128 stands for zero in the data rows.
Each row has a hidden score. How much does it go up from the first row of each pair to the second? 20 means little or no change, 40 a big rise and 0 a big fall. The score is a weighted sum of the row's numbers plus the product of two more (or one squared), each taken from its middle value.
[161, 142, 168, 89, 170, 173, 172, 82, 169, 151, 182, 85, 165, 123, 175, 107]
[102, 99, 102, 145, 97, 102, 86, 142, 96, 94, 74, 143, 106, 103, 88, 145]: 23
[101, 94, 99, 147, 90, 96, 69, 140, 91, 94, 63, 140, 87, 97, 66, 139]
[164, 156, 130, 160, 178, 181, 115, 149, 180, 198, 97, 150, 164, 171, 105, 153]: 17
[128, 102, 159, 164, 124, 105, 160, 171, 134, 108, 156, 176, 143, 60, 187, 118]
[121, 106, 151, 161, 132, 107, 155, 171, 120, 107, 138, 169, 120, 108, 134, 162]: 23
[154, 255, 134, 113, 186, 213, 163, 113, 177, 197, 163, 126, 156, 207, 146, 141]
[158, 145, 99, 139, 159, 151, 111, 148, 154, 155, 115, 151, 175, 202, 89, 129]: 26
[181, 141, 191, 30, 185, 255, 146, 86, 186, 237, 158, 103, 172, 170, 170, 103]
[235, 255, 118, 57, 238, 210, 255, 69, 172, 160, 180, 98, 175, 169, 157, 112]: 35
[95, 104, 96, 144, 88, 97, 71, 143, 90, 99, 66, 142, 89, 98, 67, 141]
[133, 114, 144, 163, 130, 106, 160, 168, 149, 149, 128, 160, 159, 163, 121, 146]: 20
[104, 105, 163, 87, 107, 116, 169, 89, 108, 108, 160, 101, 85, 94, 134, 77]
[173, 131, 188, 40, 171, 252, 141, 111, 175, 213, 160, 125, 167, 155, 163, 113]: 22
[149, 129, 89, 155, 149, 127, 98, 158, 165, 117, 123, 125, 167, 111, 133, 107]
[75, 112, 95, 143, 73, 118, 83, 145, 74, 120, 85, 150, 75, 119, 76, 144]: 20
[105, 102, 164, 107, 101, 104, 154, 85, 104, 107, 160, 99, 109, 111, 159, 118]
[76, 84, 130, 65, 70, 73, 120, 45, 65, 66, 116, 39, 59, 67, 113, 39]: 19
[160, 150, 57, 144, 147, 117, 84, 169, 164, 139, 103, 164, 168, 100, 136, 102]
[153, 142, 115, 150, 156, 149, 115, 148, 169, 187, 92, 143, 171, 179, 106, 145]: 23
[153, 149, 100, 142, 155, 148, 111, 148, 155, 155, 125, 151, 172, 202, 89, 134]
[100, 114, 165, 92, 107, 108, 162, 82, 104, 106, 156, 94, 167, 155, 249, 106]: 14
[143, 126, 136, 153, 154, 148, 121, 151, 160, 161, 126, 152, 150, 146, 141, 154]
[114, 102, 149, 137, 127, 105, 159, 170, 118, 99, 149, 149, 109, 96, 148, 138]: 22
[108, 110, 166, 104, 115, 113, 183, 89, 112, 111, 166, 92, 111, 108, 148, 108]
[170, 175, 169, 93, 181, 208, 160, 95, 177, 152, 185, 71, 170, 100, 193, 76]: 17
[145, 130, 83, 157, 152, 126, 88, 160, 163, 118, 114, 122, 169, 110, 129, 103]
[144, 119, 125, 134, 160, 118, 122, 124, 153, 117, 125, 132, 150, 124, 139, 140]: 20
[150, 144, 117, 147, 152, 149, 115, 146, 165, 182, 96, 140, 170, 179, 112, 140]
[176, 174, 168, 71, 186, 244, 153, 99, 177, 204, 165, 98, 170, 98, 194, 71]: 13
[155, 156, 130, 151, 176, 172, 107, 148, 169, 184, 110, 158, 198, 195, 234, 137]
[99, 95, 143, 112, 89, 86, 136, 94, 85, 82, 132, 82, 74, 79, 119, 58]: 12
[68, 79, 129, 52, 69, 72, 117, 47, 65, 69, 119, 41, 74, 75, 128, 63]
[115, 106, 139, 160, 126, 106, 146, 169, 116, 115, 142, 166, 102, 112, 110, 160]: 20
[82, 116, 103, 145, 75, 119, 93, 144, 74, 117, 81, 150, 83, 127, 102, 153]
[187, 206, 25, 122, 144, 115, 50, 181, 154, 116, 117, 169, 162, 154, 107, 147]: 27
[133, 110, 17, 193, 159, 122, 102, 174, 158, 120, 118, 159, 149, 123, 111, 163]
[149, 128, 104, 155, 157, 124, 106, 142, 166, 113, 117, 110, 165, 119, 125, 123]: 16
[107, 105, 162, 103, 102, 102, 157, 90, 91, 104, 146, 78, 101, 109, 163, 111]
[76, 81, 130, 68, 67, 68, 124, 45, 63, 65, 119, 43, 60, 65, 117, 41]: 20
[154, 151, 101, 146, 154, 150, 115, 147, 155, 154, 121, 151, 176, 202, 86, 135]
[97, 100, 93, 143, 92, 98, 74, 137, 89, 94, 62, 143, 93, 101, 82, 141]: 6
[102, 102, 103, 142, 84, 98, 69, 139, 86, 98, 65, 138, 91, 97, 67, 139]
[150, 142, 116, 147, 156, 148, 116, 151, 166, 185, 96, 141, 171, 178, 110, 142]: 19
[103, 108, 122, 153, 107, 111, 123, 159, 101, 116, 117, 156, 88, 116, 94, 150]
[148, 137, 123, 145, 160, 159, 107, 143, 168, 185, 101, 144, 165, 157, 133, 147]: 19
[124, 133, 71, 167, 169, 162, 149, 180, 172, 164, 160, 179, 164, 154, 137, 185]
[100, 100, 102, 144, 92, 99, 74, 142, 91, 96, 72, 145, 92, 105, 62, 142]: 19
[148, 118, 124, 145, 153, 117, 126, 124, 163, 112, 130, 117, 157, 125, 141, 134]
[150, 133, 123, 154, 150, 135, 129, 150, 163, 173, 109, 149, 170, 179, 107, 140]: 21
[67, 76, 124, 47, 69, 74, 116, 48, 67, 66, 114, 40, 75, 74, 122, 65]
[185, 186, 107, 149, 182, 183, 124, 167, 184, 207, 111, 157, 185, 208, 108, 138]: 22
[76, 118, 103, 143, 80, 115, 85, 146, 69, 119, 75, 154, 82, 121, 97, 149]
[75, 82, 131, 67, 69, 73, 119, 46, 68, 69, 117, 42, 59, 66, 113, 39]: 20
[69, 76, 124, 48, 68, 68, 123, 48, 68, 67, 116, 37, 75, 72, 125, 69]
[167, 165, 161, 100, 177, 177, 176, 82, 173, 124, 195, 67, 162, 110, 182, 87]: 17
[99, 99, 99, 139, 91, 98, 78, 137, 88, 94, 60, 143, 97, 106, 85, 143]
[153, 137, 127, 151, 164, 165, 104, 141, 164, 174, 117, 150, 156, 149, 136, 151]: 18
[119, 104, 151, 150, 127, 106, 160, 174, 116, 100, 149, 146, 109, 100, 142, 121]
[78, 112, 153, 66, 101, 112, 165, 81, 108, 109, 160, 93, 103, 116, 154, 107]: 22
[168, 156, 124, 158, 179, 190, 112, 148, 187, 202, 92, 153, 169, 177, 108, 156]
[97, 93, 139, 102, 89, 78, 130, 88, 83, 81, 132, 78, 70, 69, 116, 55]: 18
[77, 114, 99, 141, 69, 113, 84, 144, 72, 118, 76, 152, 78, 122, 97, 152]
[85, 81, 134, 76, 74, 78, 123, 52, 73, 73, 117, 50, 62, 70, 115, 38]: 19
[148, 111, 127, 138, 157, 115, 118, 127, 156, 122, 127, 133, 152, 123, 135, 146]
[76, 114, 103, 143, 72, 115, 85, 149, 72, 115, 77, 151, 81, 128, 101, 147]: 19
[94, 112, 120, 149, 95, 111, 107, 155, 95, 119, 95, 156, 92, 124, 112, 157]
[156, 148, 157, 159, 165, 161, 153, 155, 176, 175, 193, 158, 189, 171, 129, 231]: 22
[151, 135, 128, 147, 157, 160, 111, 144, 168, 169, 117, 148, 156, 147, 136, 154]
[99, 102, 155, 94, 102, 108, 161, 98, 97, 100, 146, 85, 90, 97, 145, 88]: 20
[98, 101, 98, 141, 90, 99, 73, 140, 89, 93, 69, 145, 89, 97, 65, 142]
[101, 99, 104, 145, 95, 96, 80, 142, 91, 101, 74, 146, 95, 101, 73, 143]: 20
[76, 120, 98, 145, 77, 114, 83, 146, 72, 122, 75, 146, 76, 123, 100, 146]
[170, 165, 181, 141, 166, 176, 120, 154, 182, 190, 171, 157, 182, 182, 195, 149]: 21
[67, 74, 125, 52, 69, 75, 119, 46, 63, 66, 112, 40, 74, 73, 123, 62]
[82, 115, 102, 148, 75, 115, 85, 145, 76, 124, 83, 152, 90, 117, 91, 159]: 18
[115, 109, 175, 109, 114, 114, 179, 104, 136, 130, 210, 112, 106, 113, 176, 72]
[154, 155, 99, 155, 162, 151, 142, 176, 169, 158, 149, 186, 181, 202, 99, 147]: 35
[116, 100, 149, 141, 110, 99, 145, 134, 103, 87, 138, 109, 79, 76, 125, 80]
[131, 113, 19, 187, 161, 119, 102, 174, 158, 121, 123, 155, 146, 122, 111, 159]: 25
[161, 173, 164, 100, 175, 175, 174, 81, 175, 128, 195, 65, 161, 111, 177, 82]
[112, 104, 159, 115, 122, 116, 177, 121, 121, 115, 180, 103, 110, 111, 163, 101]: 19
[184, 190, 107, 154, 177, 185, 122, 163, 183, 211, 110, 154, 186, 214, 107, 140]
[78, 110, 93, 144, 75, 115, 79, 143, 77, 124, 86, 152, 81, 120, 79, 146]: 14
[153, 160, 133, 155, 167, 172, 110, 151, 167, 173, 111, 159, 201, 194, 236, 140]
[131, 113, 152, 162, 140, 133, 135, 156, 151, 151, 133, 158, 148, 135, 147, 156]: 9
[75, 113, 98, 141, 74, 118, 82, 146, 73, 115, 74, 151, 78, 126, 95, 147]
[157, 143, 165, 92, 170, 171, 172, 88, 171, 148, 178, 87, 159, 123, 175, 104]: 18
[107, 100, 106, 149, 92, 96, 79, 143, 92, 101, 72, 152, 94, 98, 65, 143]
[78, 118, 97, 147, 74, 115, 84, 144, 75, 117, 74, 152, 82, 124, 99, 148]: 18
[68, 75, 127, 50, 70, 71, 122, 46, 65, 66, 112, 38, 75, 70, 121, 65]
[146, 170, 132, 151, 173, 182, 112, 154, 174, 184, 106, 156, 159, 170, 125, 159]: 15
[80, 108, 141, 99, 107, 92, 136, 131, 107, 97, 133, 139, 107, 108, 137, 129]
[150, 140, 158, 165, 153, 154, 154, 160, 167, 167, 194, 158, 189, 168, 127, 230]: 21
[108, 95, 145, 128, 100, 91, 139, 113, 97, 85, 133, 98, 75, 78, 124, 64]
[148, 141, 132, 166, 167, 165, 126, 165, 169, 181, 113, 165, 157, 158, 101, 163]: 21
[150, 142, 132, 166, 164, 169, 121, 164, 162, 174, 100, 166, 145, 143, 110, 159]
[153, 148, 99, 145, 155, 144, 117, 155, 157, 151, 121, 159, 177, 197, 95, 135]: 34
[78, 81, 129, 68, 70, 72, 124, 44, 67, 68, 124, 43, 60, 64, 116, 43]
[95, 101, 93, 140, 86, 96, 73, 138, 89, 96, 62, 142, 96, 101, 79, 144]: 23
[110, 103, 117, 149, 100, 101, 101, 144, 96, 101, 90, 151, 95, 98, 78, 145]
[101, 108, 131, 159, 108, 110, 128, 159, 101, 112, 111, 159, 98, 121, 120, 156]: 19
[123, 109, 152, 165, 126, 108, 150, 166, 112, 103, 134, 171, 110, 104, 104, 149]
[111, 111, 177, 104, 119, 114, 180, 98, 137, 130, 214, 110, 107, 111, 177, 72]: 19
[80, 84, 134, 79, 75, 76, 126, 62, 72, 69, 123, 51, 64, 66, 119, 47]
[181, 157, 121, 218, 173, 170, 154, 156, 169, 172, 149, 177, 172, 166, 161, 180]: 35
[119, 116, 181, 100, 107, 113, 186, 90, 137, 134, 217, 103, 108, 112, 174, 73]
[104, 104, 162, 86, 108, 110, 178, 89, 105, 111, 162, 95, 93, 97, 137, 78]: 20
[196, 220, 159, 88, 207, 226, 173, 78, 188, 226, 167, 100, 176, 220, 150, 115]
[102, 96, 100, 143, 88, 98, 75, 141, 92, 96, 67, 144, 91, 95, 68, 137]: 13
[249, 208, 255, 79, 169, 157, 168, 76, 168, 162, 174, 100, 174, 155, 203, 109]
[84, 80, 129, 67, 70, 71, 120, 47, 68, 67, 117, 46, 64, 72, 113, 41]: 21
[145, 128, 207, 161, 124, 108, 161, 170, 147, 130, 204, 167, 159, 144, 217, 157]
[119, 101, 153, 154, 120, 100, 152, 160, 112, 96, 149, 142, 85, 85, 129, 86]: 19
[107, 113, 163, 102, 117, 116, 187, 86, 106, 112, 167, 92, 107, 114, 145, 111]
[92, 94, 136, 97, 95, 94, 140, 103, 83, 81, 130, 84, 91, 85, 131, 96]: 20
[149, 143, 110, 145, 156, 148, 117, 150, 166, 187, 95, 142, 171, 178, 110, 144]
[157, 119, 111, 183, 150, 115, 133, 126, 148, 116, 138, 137, 167, 131, 94, 206]: 23
[125, 112, 19, 188, 161, 121, 101, 170, 157, 126, 118, 158, 151, 115, 109, 163]
[90, 112, 109, 146, 86, 113, 96, 149, 80, 115, 87, 154, 85, 125, 102, 153]: 17
[141, 123, 92, 159, 160, 152, 114, 144, 160, 163, 118, 152, 152, 142, 124, 148]
[103, 93, 143, 110, 105, 94, 147, 125, 94, 85, 137, 105, 94, 87, 134, 104]: 19
[149, 118, 125, 144, 160, 115, 119, 122, 162, 117, 126, 122, 149, 120, 133, 142]
[166, 255, 136, 93, 204, 241, 163, 82, 194, 227, 160, 99, 165, 232, 145, 124]: 31
[99, 101, 99, 143, 88, 98, 74, 139, 92, 98, 69, 144, 88, 100, 66, 138]
[126, 104, 151, 165, 130, 108, 156, 175, 130, 108, 164, 182, 98, 93, 136, 115]: 18
[193, 221, 158, 89, 203, 217, 170, 86, 188, 220, 163, 101, 175, 217, 150, 117]
[161, 153, 151, 155, 167, 172, 145, 149, 183, 186, 184, 151, 195, 178, 124, 226]: 16
[79, 118, 99, 140, 76, 112, 82, 144, 70, 116, 72, 151, 80, 127, 96, 149]
[87, 117, 117, 151, 90, 115, 103, 159, 85, 118, 92, 155, 86, 122, 108, 153]: 20
[144, 124, 115, 152, 147, 120, 124, 141, 166, 108, 134, 110, 159, 121, 131, 118]
[187, 204, 19, 122, 146, 116, 46, 183, 160, 122, 107, 171, 165, 158, 103, 149]: 24
[93, 86, 137, 87, 92, 88, 135, 98, 83, 77, 127, 82, 87, 84, 128, 92]
[155, 114, 127, 184, 148, 107, 159, 130, 146, 112, 155, 138, 163, 127, 111, 213]: 22
[98, 96, 96, 140, 90, 100, 72, 136, 85, 96, 63, 141, 94, 100, 83, 141]
[173, 168, 120, 154, 177, 182, 116, 159, 186, 209, 103, 146, 176, 187, 94, 151]: 19
[155, 151, 99, 140, 155, 149, 111, 150, 152, 152, 120, 154, 178, 202, 92, 133]
[78, 113, 93, 144, 78, 117, 80, 147, 72, 119, 83, 154, 78, 119, 74, 141]: 5
[147, 133, 127, 148, 159, 156, 111, 145, 177, 183, 100, 144, 163, 163, 133, 149]
[80, 80, 129, 73, 70, 72, 118, 48, 69, 71, 115, 47, 63, 69, 118, 42]: 19
[153, 151, 136, 155, 165, 165, 112, 153, 165, 177, 118, 163, 200, 194, 230, 143]
[76, 115, 95, 144, 77, 119, 80, 148, 76, 125, 82, 151, 75, 118, 77, 144]: 12
[161, 120, 103, 185, 155, 115, 122, 127, 149, 117, 132, 138, 172, 137, 92, 210]
[218, 250, 41, 112, 187, 177, 122, 210, 168, 174, 161, 166, 173, 182, 132, 165]: 21
[127, 107, 154, 167, 130, 105, 163, 171, 133, 110, 160, 169, 114, 111, 121, 157]
[81, 116, 104, 150, 77, 117, 90, 149, 83, 118, 89, 159, 84, 119, 104, 158]: 19
[78, 118, 104, 151, 78, 118, 92, 151, 81, 117, 83, 155, 83, 123, 99, 151]
[83, 116, 93, 149, 82, 118, 89, 154, 76, 119, 88, 155, 77, 114, 78, 148]: 20
[129, 107, 158, 162, 131, 95, 164, 157, 140, 74, 182, 129, 137, 86, 173, 130]
[102, 112, 164, 95, 106, 104, 157, 92, 102, 107, 153, 100, 165, 156, 250, 107]: 27
[153, 135, 128, 148, 157, 154, 109, 143, 168, 181, 103, 141, 160, 156, 133, 151]
[144, 136, 122, 151, 159, 162, 109, 142, 165, 187, 98, 143, 162, 160, 131, 151]: 20
[138, 120, 98, 158, 153, 151, 113, 146, 158, 160, 118, 153, 159, 148, 119, 154]
[180, 140, 191, 32, 178, 255, 147, 90, 186, 238, 160, 108, 173, 171, 168, 102]: 19
[75, 114, 94, 143, 71, 115, 81, 147, 74, 123, 79, 149, 74, 119, 78, 143]
[67, 79, 125, 51, 69, 70, 120, 43, 63, 68, 115, 38, 79, 73, 126, 66]: 22
[239, 255, 111, 57, 236, 209, 255, 73, 168, 154, 176, 94, 170, 170, 159, 114]
[212, 226, 151, 77, 207, 203, 202, 78, 192, 203, 175, 102, 173, 255, 123, 112]: 29
[140, 129, 129, 155, 137, 126, 137, 159, 157, 169, 113, 146, 166, 170, 117, 146]
[164, 170, 163, 100, 177, 179, 175, 81, 177, 123, 194, 67, 158, 108, 181, 88]: 19
[116, 111, 149, 163, 128, 103, 155, 171, 121, 106, 145, 171, 109, 115, 139, 162]
[166, 165, 169, 88, 171, 219, 153, 117, 173, 180, 167, 119, 168, 86, 191, 76]: 14
[229, 175, 255, 111, 130, 89, 166, 151, 137, 95, 165, 163, 154, 110, 197, 145]
[155, 148, 99, 139, 155, 151, 112, 148, 155, 154, 118, 153, 176, 198, 86, 135]: 37
[79, 113, 95, 147, 77, 120, 90, 150, 73, 120, 91, 149, 77, 116, 79, 148]
[114, 101, 145, 161, 124, 103, 157, 171, 129, 109, 159, 180, 115, 103, 121, 161]: 21
[195, 224, 156, 85, 206, 219, 170, 85, 186, 225, 166, 100, 174, 217, 146, 119]
[123, 116, 187, 124, 100, 99, 140, 124, 130, 126, 184, 130, 144, 136, 207, 131]: 13
[103, 103, 112, 146, 97, 102, 89, 148, 94, 99, 83, 148, 92, 99, 78, 142]
[85, 109, 96, 145, 79, 113, 93, 151, 83, 118, 93, 150, 84, 119, 81, 150]: 20
[94, 112, 108, 148, 92, 113, 104, 154, 90, 119, 99, 159, 86, 115, 85, 146]
[113, 101, 127, 152, 108, 101, 114, 153, 105, 101, 95, 156, 106, 103, 103, 152]: 21
